In the rows, zero is written as 128.
First come named moves, each a turn or a mirror, each shown by rows before and after it. For each pair of rows after them, which moves, in which order, take the first row to the second? The first pair is done for you.
move K467:
[117 142 136 143 111 131 121 115 184]  ->  [117 141 139 144 112 133 119 113 183]
[137  83 113 102 125  93 136 109 118]  ->  [137  82 112 103 124  91 139 113 120]
[132 102  88 129 164 177 130 141 191]  ->  [136 104  91 127 167 185 115 123 186]
move K396:
[120 134 116 139  93  79 131 127 193]  ->  [106 122  98 143 116 112 153 149 198]
[134 130 152 127 127 129 101  92  80]  ->  [122 141 165 137 111 102 133 131  80]
[157 164 124  94 172 161  93 102 179]  ->  [165 190 156 100 136 101  94 112 173]
[ 90 144 144 165  87 137 128 120 171]  ->  [ 86 136 133 164 101 155 133 124 174]
move K257:
[ 98 133 145 163 108 149 159 102 123]  ->  [ 99 137 147 164 110 150 159 103 125]
[122 127 130 135 102  91 138 132 112]  ->  [117 129 124 141 101  93 141 138 129]
[105 117 111 104 172 172 121 113 111]  ->  [102 110 102 105 168 169 122 113 110]
move K546:
[132 133 117 108 131 126 158 168 151]  ->  [125 119 111 110 137 142 164 165 137]
[137 129 153 123 116  97  78  83 123]  ->  [146 120 136 108 139 117  75  79 115]
[141 123  49 100 172 163 130 142 120]  ->  [ 78 100  83 169 115 161 159 137  88]
Then:
(two moves a pair)
[172 180 194 105 108  52  91 110  73]  ->  [159 178 153  90 165  87 175 224 102] | K396, K546
[107 107 130 135 115 116 141 135 115]  ->  [112 112 141 136 112 115 131 120 107] | K467, K396
[136 104 129 121 103 101 151 115 156]  ->  [131  92 112 119 122 131 151 113 160] | K396, K396
[126 147 147 128 127 176 107 151 140]  ->  [131 144 150 127 124 175  93 133 128] | K396, K546
[112 158 150 164 104 105  92 114 156]  ->  [121 156 162 156 108 102  83 103 119] | K257, K257
[149 141 129 116 113  95 131 136 141]  ->  [155 120 114 103 141 133 118 113 114] | K467, K546
[140 121 141 120 111  94 122 102 126]  ->  [145 127 126 107 134  96 149 145 139] | K396, K546
[114 116 166 138  87 129  93  90  87]  ->  [117 145 150 123  83  77 137 169 142] | K546, K467
[137 149 120 122 148 108 139 145  98]  ->  [125 144 128 135 136 107 145 143  92] | K546, K546
[106 103 100 152 107 167  94  85 169]  ->  [121 141 140 158  78 117  85  89 171] | K396, K257
[123 104 144 141 126 108 142 140  93]  ->  [112  84 115 141 136 134 142 133 112] | K257, K396
[109 108 124 141 124 171 106  78 101]  ->  [ 79  98  99 148 107 147 162 141 132] | K257, K467
[116  71 109 151 121 148 167 133  89]  ->  [123 101 143 168  72  98 131  96 115] | K396, K546
[ 86 126 109 166 139 130 172 188 166]  ->  [143 145 130 137 163 156  61  73 152] | K546, K467
[120 162 110 135 132 101 155 185 205]  ->  [ 88 100  86 148 158 175 176 171 136] | K546, K546
[ 85  98 137 173 115 175 131 131 147]  ->  [107 118 164 167  84 124  95  95 139] | K396, K396
[156 119  57  75 148  92 162 159 141]  ->  [ 89  98  96 149  86  89 193 155 110] | K546, K546
[132 114 110 107 116  97 130 131 107]  ->  [127 104  96 107 132 121 137 137 108] | K396, K396
[104 100  50 108  73  98 140 121 197]  ->  [ 92  71  38 110  88 132 148 115 168] | K546, K546
[141 132 140 124 117 114 134 131 149]  ->  [145 126 139 122 133 139 118 110 141] | K396, K467
[118 154 155 145 155 166 129 139 128]  ->  [120 157 156 149 150 165 118 125 134] | K546, K396
[ 99 103  99 160 138 147 129 150 174]  ->  [124 122 116 150 145 152  81 104 173] | K396, K257
[ 77 121  91 148 106 102 134  99 160]  ->  [113 165 103 127 137 108 115 109 193] | K546, K257
[124 108 120 124 117 132 103  96  89]  ->  [108  92  91 123 128 142 136 132 109] | K467, K396
[137 172 135 112 129 115 102 132 152]  ->  [146 157 133 101 135 118  95 113 116] | K546, K396
[163 163 136  98 158 130 110 113 122]  ->  [150 161 132  98 152 110 149 158 117] | K467, K257
[151 115 103  97 144 125 144 153 135]  ->  [166 131 130  95 126 102 116 122 121] | K467, K396
[136 210 175 112 138 110 133 154 150]  ->  [124 183 164 109 160 137 167 181 102] | K257, K396
[142 141 164 143 186 173 150 167  85]  ->  [150 181 191 152 150 118 141 175 127] | K546, K546
[103 150 156 153 112 153 116 113 124]  ->  [ 93 143 149 152 104 135 145 146 119] | K257, K467
[112  82  70 145  93 125 135 142 204]  ->  [160 172 157 150 151 170 107 151 203] | K257, K257
[149 119 109  77 105  64  97  89 118]  ->  [107  97  78  95 143 116 181 180 132] | K396, K396
[105 154 130 184  73 113 157 105 171]  ->  [125 164 149 180  86 133 121  67 155] | K467, K257
[147 178 137 105 162 110 132 142 117]  ->  [144 160 126 100 167 120 141 142  92] | K396, K257
[122 113 123 118 118  90 169 174  87]  ->  [131 127 108 107 124  83 167 184 128] | K257, K546
[122 145 152 147 159 186 118 123 111]  ->  [136 160 172 146 136 153  96 102 110] | K396, K546
[150 112  95  93 101  86 134 145 119]  ->  [125  95  88 108 106 114 156 159 109] | K396, K546
[ 93 140 126 130 119 138 142 122 120]  ->  [110 165 139 121 119 121 130 126 133] | K546, K257
[132 180 206 150  90 111 111 179 146]  ->  [178 177 155  86 160 137 100 193 154] | K546, K467
[129 116 113 132  84  87  97  79 156]  ->  [156 132  87  91 128  85 125 140 175] | K396, K546
[118 122 131 135 149 169 129 134  99]  ->  [102 128 143 157 127 163 134 136 117] | K546, K396
[156 107  96  87 129 107 135 136 136]  ->  [158 128 105  95 138 117 135 148 165] | K257, K257
[131 133  97 120 145 140 152 156 160]  ->  [113 101 102 141 133 170 134 107 125] | K396, K546
[122 123 118 158  96 142  91  68 179]  ->  [141 134 119 142 126 161  81  69 176] | K257, K546
[110 141 124 137 102 130 123 146 185]  ->  [132 149 145 130 117 148  82 102 157] | K467, K257
[112 150 171 150 137 158 114 114 123]  ->  [112 164 166 146 130 131 138 156 151] | K546, K467
[124 142 149 134 113 106 131 153 131]  ->  [115 133 133 136 130 135 141 162 143] | K396, K546
[ 96 119 129 150 141 157 170 169  93]  ->  [ 97 104 101 139 150 168 165 162 108] | K396, K467
[140 149 140 121 133 104 128 148 125]  ->  [123 122 130 130 141 136 140 141  95] | K546, K546
[127 129 171 138 120 164  89  58  71]  ->  [119 125 166 140  78 112  93  56  84] | K546, K257
[153 156 135 109 115  95 105 106 148]  ->  [135 154 136 120 112  89 153 160 141] | K257, K396
[100 111 105 117 103 122 160 127 152]  ->  [120 145 122 112 119 125 150 136 180] | K546, K257
[123 121 112 131  90  99 113  95 142]  ->  [113 144 127 145  96 104 143 142 165] | K396, K257
[115 111 142 124 100  95 152 126  97]  ->  [152 119 114  82 140 105 134 127 111] | K546, K546
[142 160 167 127 119 111 130 131 137]  ->  [159 144 149  99 144 123 121 122 110] | K257, K546
[112  79 100 118 103 101 151 133  95]  ->  [136 104 124 114  94  87 103  89 106] | K546, K467
[115 126 125 145 131 160 131 128 156]  ->  [120 138 137 144 138 161 136 140 150] | K257, K467
[136 132 169 110 116 101 117 113  79]  ->  [116 120 147 115 101  83 155 154 101] | K467, K257
[ 70  73  59 133  85  97 160 128 133]  ->  [ 85  65  53 121  98 122 120  80 127] | K396, K467
